(in the rows, 128 means zero)
One turn moves each row of this set onto another row. After a few examples, where does it send each row asked below?
q_17: [ 94  89 120 143 146 142 123 143 132 143 104 149 112 122 137]
q_282: [ 74 117 117 116 134 112 128  98 126 125 125 167 165 138 151]
q_555: [114 126 110 122  98 138 100  94 132 165 106 116 166 142 150]
q_682: [ 94 114 100 124 147 147 115 112 145 155  96 127 126 105 167]
q_827: [104 142 103 169 161 139 126  92 147 129 106 135 126 150 155]
q_952: [106 152 122 121 158 112  99 143 146 149 123 120 151 121 160]
q_750: [117 119 125 163 146 137 141 123 172 119 103 122 162 136 142]
q_384: [127  97 129 113 140 122 123 119 125 179 132 113 136 132 140]
q_13: [ 88 111 120 139 177 138 108 147 131 138 119 141 138 125 147]
q_382: [120  89 138 134 148 140 123 156 147 148 113 139 131 127 128]
q_7: [118 112 144 102 106 127 131 108 151 121 121 164 162 131 132]
q_79: [109 136 114 135  94 132  95 105 147 146 107 112 171 139 153]
q_114: [ 92 143 115 141 127 126  98 128 146 111 115 128 114 103 159]
q_316: [ 89 133  95 144 165 139 137 103 129 141  87 148 137 136 155]
q_580: [ 98 158 120 158 141 122 118 114 126  90 119 139 130 135 140]
q_883: [120 109 135 112 159 142 110 144 110 152 122 149 119 130 126]
q_81: [ 91 102 129 157 151 136 112 152 145 117 119 138 127 120 139]
q_439: [148 122 125 149 132 135 143  99 145 158 108 136 118 162 128]
q_573: [118  99 130 141 129 143 117 123 169 134 123 103 143 108 151]
q_9: [105 135 108 125  92 128  95  91 113 153 114 122 151 144 148]
q_290: [113  89 122 134 107 136 122 103 125 141 123 120 101 113 139]
q_587: [109 140 113 126 105 123  93 103 130 157 116 113 174 148 152]
q_293: [116 123 144 126 163 135 100 153 123 125 138 137 135 128 128]
q_123: [116 124 111 175 147 139 138  99 164 138 104 128 132 152 148]
q_247: [156 143 136 142 134 130 130 105 136 146 122 134 122 162 124]
q_277: [113 163 114 161 163 134 115  97 139 117 121 132 131 151 151]
q_292: [ 92 121 126 135 161 136 100 140 109 119 128 148 115 123 138]
q_539: [106 130 109 133  82 137  97  93 131 143 104 121 149 136 148]
q_890: [ 88 125 132 114 126 115 119  98 126 105 142 161 165 136 142]
q_956: [117 131 121 132  86 130  94  98 132 141 121 110 163 142 142]
q_410: [139 106 125 125 146 141 151 108 133 168 100 134 145 148 127]
q_106: [106 121 137  94 136 124 122  97 128 127 137 160 175 137 139]
q_670: [124 101 143 130 131 139 115 148 126 129 123 145 108 125 119]
q_560: [126 127 143 130 118 102 106 133 125 134 151 112 126 129 133]
q_916: [131 117 118 169 127 136 144  98 156 141 104 133 115 155 135]
q_984: [110 117 135  93 114 130 126  93 123 123 125 171 151 131 133]
q_614: [ 87 109 122 124 104 113 136 109 149 120 108 172 152 132 142]
q_105: [ 98 138 100 128 100 131  95  96 128 159  99 124 159 140 157]
q_388: [102 143 114 113 136 105 104 124 101 156 125 136 108 126 148]
q_457: [149 131 151 139 122 123 132 120 132 116 133 126 138 148 112]
q_867: [122 144 121 121 142 125 129 101  88 138 115 152 113 149 125]
q_610: [144 161 128 136 146 129 119  99 119 138 124 140 116 160 129]
q_844: [101 145 111 138  88 122  89 101 129 137 115 118 156 140 150]
q_491: [116 106 118 156 111 140 147 100 133 119  96 144 109 133 127]
q_725: [ 82 114 124 126 125 108 132 112 154 122 121 160 176 136 150]
q_999: [103 106 127 104 113 123 139 108 152 140 104 172 162 132 140]
q_520: [123 157 128 128 175 121 122 123 127 137 123 131 167 151 139]
q_879: [130 168 121 142 167 132 114 100 128 135 125 135 132 158 143]

q_114 -> q_952
q_123 -> q_827
q_9 -> q_956
Now these:
q_867 -> q_457
q_883 -> q_670
q_725 -> q_282

One turn moves each row of this set onto another row. After a few examples, where does it send each row asked below?
q_658: [129 139 141 151 115 134 120 141 142 111 122  88 137 134]
q_668: [113 122 143 106 123 129 178 142 148 151  97 130 124 143]
q_218: [127 106 115 122 104 101 124 109 158 141 117 129 132 128]
q_967: [122 144 157 143 136 128 149 102 141 156 100 107 101 138]
q_400: [108 142 132 142 141 139 176 134 129 155 124 140 123 118]
q_922: [157 131 103 128 125 135  97 127 138 140 133 152 133 146]
q_886: [122 144  88 138 140 127 117 118 130 153 119 124 128 126]
q_838: [117 149 137 118 149 160 142 121 119 136 130 174 111 140]
q_771: [ 97 136 133 120 144 140 149 109 137 165 119 155 101 133]
q_438: [131 121 149 114 108 124 113 131 151 154 138  95 120 151]
q_633: [141 145 135 143 149 121  84 129 136 122 107 137 120 142]
q_749: [129 148 132 130 141 157 164 155 128 113  95 144 135 144]
q_497: [138 151 176 126 132 148 145 105 119 104 113 138 109 146]
q_980: [133 141 139 131 125 148  85 122 142 114 124 112 119 155]
q_158: [159 128 111 147 114 123 135 146 135 127 134 133 155 123]
q_376: [146 151 160 119 143 149 127 107 126 158 123 134  96 161]
q_271: [142 144 140 161 139 110 120 147 133 112 109 119 139 120]
q_139: [121 118 127 106 108 105 165 126 127 136 138 121 140 114]
q_938: [138 149 112 130 133 142 132 131 108  95 132 146 144 123]
q_248: [125 124 125  78 121 125 119 105 125 135 141 153 117 142]
q_325: [148 149 171 141 130 137 173 131 121 139 125 113 122 134]
q_472: [151 120 173  99 122 104 124 137 130 119 138 144 127 139]
q_894: [122 129 150  84 129 147 152 133 138 128 104 161 114 161]
q_454: [144 126 166 106 103 136 120 139 134 110 148 113 132 150]
q_651: [120 147 116 127 148 154 138 139 143 153  87 141 114 157]
q_437: [137 114 159 111 123  90 123 133 146 159 128 122 121 135]
q_589: [108 139 152 122 134 145 176 126 121 118 128 162 122 121]
q_714: [141 112 133 108 102 116 123 114 140  96 129 154 139 133]

q_633 -> q_472
q_376 -> q_497
q_400 -> q_771
Now these:
q_922 -> q_714
q_980 -> q_454
q_894 -> q_749
q_139 -> q_886

